(in the rows, 128 means zero)
The rows of D fall into 3 groups, and each row is roughly a mix of its group's hidden directions.
D, 107 rows:
[[ 70 131  77 119  94  94  97  95 125 102 118]
 [162 191 143  99 119  87  93 117 126  96 158]
 [129 147 150 134 101  52  95 169 155 117 144]
 [178  99  77 126 100 121 149 108 145 155 178]
 [109 144  99 122 208 131  92 157 107 150 112]
 [148  83 147 111 100 155 112 127 115 206 124]
 [183 112 130 129 138 130 150 125  97 184 185]
 [135 134  90 124 142  79 123  88  84 166 173]
 [123 133  83 130 175 101 180 154 147  80 143]
 [ 99 103  99  76 173 112  81 123 136 145  91]
 [129  99 107  98 196 138 133 125 190 117 145]
 [173 139 102  94 155 131 180 175 142 100 150]
 [130 102 107 148 112 132  96 134 182  82  70]
 [148 176 153 158 141 114 184 170 123  88 115]
 [135 182 118 137 148  70 112 180 147 110 102]
 [140 116 129  56  93 136  99 106  99 176 136]
 [ 96  99  94 153 165 144 160 172 135 104 176]
 [127 131 200 116 116 175 139 122 182 130 111]
 [123 173  83 147  97 168 162 100 162 119 160]
 [148 130  95 189 147 114  91 132  66 135 141]
 [138  37 135 107 138 143 139 108 159 105 135]
 [125 166 158 128  98  75  88 134 166 157 163]
 [125 151 100 120  94 204 162 125 148 121 164]
 [127 153 179 106 110 139 134 110 145 193 175]
 [140  97 109 145 169 129 162  90  64 121 159]
 [147 159 128 107 156  79 144 149  58 147 112]
 [180 119 118 187 125 156 178 107 121 160 132]
 [110 131  80 161 135 128 158 109 134 116  51]
 [126 207 126 105 168 124 157 132 111 165 146]
 [ 82 155 114 115 161  85 116 135 122  70 166]
 [122 148 117 136 108 131  91 162 163  82  62]
 [124 138 159 145 111  89  68 150 167 101 171]
 [ 75 101 148  79 125 153 101 118  83 154 153]
 [143  89 185 176 115 143 154  92 101 152 113]
 [104 103 123 102 104 112 157 203 152 124  89]
 [ 84 194  93 141 120 134 133 119 125 147  75]
 [129  82 135 153 166 160 103 121  62 160 122]
 [116 117 113  72  85 180 146 107 103 134 167]
 [149  80 124 116 141 151 178 132  64 110 102]
 [114 150 143  98 109 139 164 166 156  56 143]
 [119  95 145 127 170 175 129  90  86 176 145]
 [162 189 152  87 104  96  86 114 106 124 125]
 [117 129 173 177  93 137 130 133 101 135 196]
 [150  80 123 117 158 133 145  71 137  90  80]
 [129 103  68 155 159  77 106  93 134  97 135]
 [ 66 123  99 135 152 113 136 102  60 143 140]
 [145  62 105  93 106 117 147 150 138 112  73]
 [ 81 114  93 146 111 178  70 111 155 125 129]
 [101 109 124 147  50 156  98  90 106 129 136]
 [109 101  89 182 142 155 115 102 167 131 177]
 [149 111 114 167 188  84  88 131  89 136 136]
 [179  91 131  89  96 131 136 167 153 178 133]
 [103 204 106 108 106 143  93 150 130 166 115]
 [159 137  83 108 109  57 145 131 132  87 147]
 [124 149  80 103 188  93 138 154 112 128  85]
 [123 147 107 142 138  52  88 103 153 130 168]
 [101 108 145 170 135 121  98 117  82 194 106]
 [181 130 121 112 123  92 164 175  76 105 125]
 [111  99  74 132 149 155 165 137  90 156 176]
 [137  91 107 117 164 127 109 128 198  97 169]
 [ 96 194 158 125 127 142 124 165 145 159 174]
 [141 157 119 124 181 117 126 122 126 127  44]
 [ 92  84  66  71 134 112 139 143 135 135 116]
 [127 135 147 124 155 172 137 123 141  72  60]
 [113 104 105 139  94 175 109 120 194  96 152]
 [ 87 120 125 145 185 156 118 110 163  70 142]
 [ 84 143 131  86 106 160 147  70 109 169 131]
 [133  75 163 157 103 182 135 122  82 142 107]
 [136 130 126 133 125 124  93 164 203  88 163]
 [122 118 148 173 114 179 113  88 162  96 172]
 [118 139 161 142 171 163 142  68 152 139 174]
 [145 185 126 152 108 141 180  98 104  82 144]
 [152 138 175 103  75  95 117 130 126 186 147]
 [149 116  70 174  93 106 154 105 122 164  98]
 [129 121 111  87 158  90 144 146 121  77  68]
 [ 80 126  87 134 170 155 100  74 138 157 126]
 [120  90 152 120  92 172 143 167 191 141 127]
 [186 129 127 102  82 126 128 112 109 172 178]
 [128  60  61 109 142  98 142 114 143 126 121]
 [107 127  76 129  94  97  85  69 112 147 123]
 [146 111  56 155 165 136 123 151 162  88 130]
 [141 173 100 135 146 116 161  86  89  96 176]
 [ 86 154 109 112 125 125 110 112  60 166  88]
 [122 126 115  90 165 116 165 143  62 170 113]
 [202 133 132  78 118 116 117 152 168 146 111]
 [117 179 194 129 133 115 127 135 141 151 184]
 [161 124 207 161 140  93 140 109 121 150 147]
 [133 129 123 141 147 133 132  67 171 136 198]
 [150  76 143  80 133 162 121 145 128 191 130]
 [115 135 145 148 183 127 152 125 106 165  59]
 [ 76 117 105 154 160 101 125 152 166  72 148]
 [172 101 106 124 108 133 132 150  55 112 166]
 [157 137 154 162 176 130  90 106 152 117 187]
 [110 116 152 130 104 165 114  84  70 176 149]
 [164 138 163  95 147 143  72  96 135 135 179]
 [154 140 115 118 152 102 173 139  53 144  99]
 [153 130 107 143  70  93  87 161  95 123  90]
 [122 161  89  86 123 127 171  93  74 153 141]
 [ 90 169  99 134 102 158 117 128  68 154  94]
 [103 181  98 125 101 148  77 133 172 156 110]
 [123 179 184  92 117 149 144 135 111 179 148]
 [134 153 204  99 165 129 165 100 124 132 149]
 [114 202  80 119  88  95 141 115 134 118 132]
 [ 92 119  86 143 170 198 157 126 134 127 149]
 [142  96 149 119  90 132 105 106 202 131  90]
 [144 134 178 132  96  60 111 172 141 113 137]
 [158 148 164 103 151  66 130  77  96 122 120]]

One row of each group comes first, with its name. Which group is each row after those in?
[133 159 142 166 135 173 174 113 126  96  71]
<117>
[125 109  74 168 147 159 138 108  75 138 167]
<50>
[139  82 164 148 124 202 141 117 103 149 148]
<124>

[135 116 146 101 192  76  96 163 106 137 112]
<124>
[ 77  78 143 123 168 155  74 122 140 148 120]
<117>
[ 97 179 107 174 172 134  98 114 145  93 149]
<50>
[143 147 154  80 137 155  72  79 127 121 164]
<117>
[161 118 166 161 136  85 119 122 106  62 102]
<50>
[120 133 131 167 133  64  94 137 171  97 166]
<50>
[129 110 166 130 169 156 162  67 141 142 170]
<50>
[149  62 114 134 102 165 139  94 138 106 176]
<124>
[131  87 164 191 118 149 101 127 181 114 122]
<124>
[134 124  99  61  79 123 176 115 114 109 145]
<124>
[110  81  63 169 127 136 129 169 140 104 146]
<50>
